Families of rows that turns and mirrors carry onto each other, the same ones carrying the whole set onto itself: the rest of each named row's family, in list order:
4 families of 8 rows:
mon: 14,19,-16,3,25,-21,10,-50,19,-8,19,-3,27,72,5,-6,2,-2,3,-1,-9,40,11,10
Niso: -34,-21,-11,-8,-6,-23,-11,-42,-16,22,10,10,-25,11,-9,-12,-8,-9,-12,-17,-3,-11,36,-5
Miza: 22,19,-18,-2,12,-13,14,-68,-4,-4,-20,-2,-29,42,2,-17,-23,8,-14,14,-24,11,44,-26
nume: -7,24,-18,17,-13,-13,-12,-73,-8,-13,4,2,6,35,4,-15,-25,-10,-8,-2,17,28,0,-16
sivot: 7,16,-2,-19,21,-30,9,-13,16,30,21,-10,-13,58,3,-21,-6,49,-1,18,-32,8,29,2
padub: 0,19,-15,17,-9,-4,-4,-49,-13,9,8,19,-4,22,-28,-14,-14,-22,14,-7,27,18,11,-6
loziz: -29,15,6,-8,-23,-29,-17,-20,14,7,36,0,12,36,-15,-8,8,37,-2,-3,-18,10,2,14
pap: 21,31,-8,-18,2,-42,9,-57,5,-8,16,-7,17,58,7,21,-10,10,19,-3,2,25,4,-12
fomu: -14,30,-11,1,25,0,13,-31,-20,-6,-4,25,-36,34,-8,-14,4,32,-3,-6,-21,32,-2,17
rusur: -7,-1,-17,-30,21,-27,21,-13,11,35,18,4,-26,44,-19,2,12,38,3,-2,-37,-1,31,5
Tanun: -10,38,-28,-17,19,1,1,-31,-25,-10,5,19,-13,45,-8,-32,-14,43,-18,-16,0,31,10,2
Tikeb: -17,29,-10,-16,26,-13,16,-60,-28,-10,-15,14,-34,39,-12,-11,-24,33,-14,-15,-24,9,11,6
lepe: 11,29,-14,-5,-6,-13,14,-46,4,-8,5,3,18,76,18,-1,4,12,11,15,2,26,-11,-8
Lene: 16,8,-43,-5,30,-8,28,-65,-13,16,-14,5,-33,43,0,-7,-20,-6,-2,1,-4,17,29,-23
Surab: 20,44,-24,-4,15,-14,20,-44,18,1,15,-5,5,68,-7,-4,-5,40,8,14,-18,38,-4,-5
zop: -34,-8,-29,4,7,3,0,-27,-3,31,6,13,-36,22,-21,-35,-3,21,-24,0,-24,3,29,2
pirob: 6,13,-7,-29,17,-9,14,-28,20,20,7,15,-6,44,20,-9,-10,43,10,16,-42,13,42,-13
lomet: -36,4,-18,-10,-3,-25,-5,-17,5,26,43,6,8,38,-16,3,10,22,10,-16,2,18,-11,15
geze: 4,26,-9,-5,28,-1,3,-63,-12,12,-2,-9,-22,41,23,-18,-12,-11,-11,0,-20,-7,29,-30
kanot: -26,3,-21,-14,-17,-17,0,-36,-18,31,4,7,-45,7,-20,-8,-15,31,-7,-2,-13,-12,20,-19
mevep: -5,7,5,-16,28,4,15,-40,-28,-10,-3,22,-7,45,-5,-6,10,33,-16,-1,0,22,-5,17
Rus: -18,8,-29,16,-8,-28,-4,-57,-17,4,16,-9,-12,35,-34,-5,-3,-12,-14,-19,20,15,-11,3
Mive: -20,5,-34,6,-11,-8,1,-71,-13,-6,1,16,-5,22,-17,6,-6,-19,-4,-23,11,19,4,-12
duz: -18,-4,-27,-8,-20,-35,7,-22,13,10,26,14,1,39,-38,5,0,41,6,-3,-2,35,2,20
rosot: -13,5,-22,-29,18,-34,12,-37,15,14,16,-14,-16,58,15,0,1,51,-19,3,-47,9,20,-5
mino: -31,17,-11,-5,-15,-10,3,-24,-9,-1,39,38,-7,34,-18,9,1,32,14,-7,2,24,-3,4
zez: -24,-7,-23,-7,15,-24,-4,-39,-2,30,17,2,-37,3,-32,-14,-18,18,-15,-18,-26,1,42,-3
rodaz: 4,-6,-26,3,-17,-25,-6,-26,29,33,37,-10,14,42,-2,-3,12,-2,9,13,2,18,20,-17
zud: 1,-9,-25,-13,-16,-38,-4,-54,23,29,27,-20,17,45,-5,0,-18,-3,-1,3,-1,-5,35,-28
Kasa: -2,-16,-11,3,-11,-37,10,-55,27,34,18,-12,-5,35,-6,19,1,-13,15,11,-22,-1,22,-14
sobep: -8,14,-40,3,-20,-41,-3,-45,30,33,25,-17,-12,33,-10,-8,-22,-3,11,-2,-22,6,37,-28
dera: 19,5,-25,-6,23,-28,7,-60,11,24,-16,-33,-11,46,3,-23,-14,-3,-17,4,-22,4,35,-14

Same family as rosot: mon, padub, Tanun, geze, kanot, duz, Kasa
Same family as fomu: Miza, sivot, lepe, lomet, Mive, zez, zud

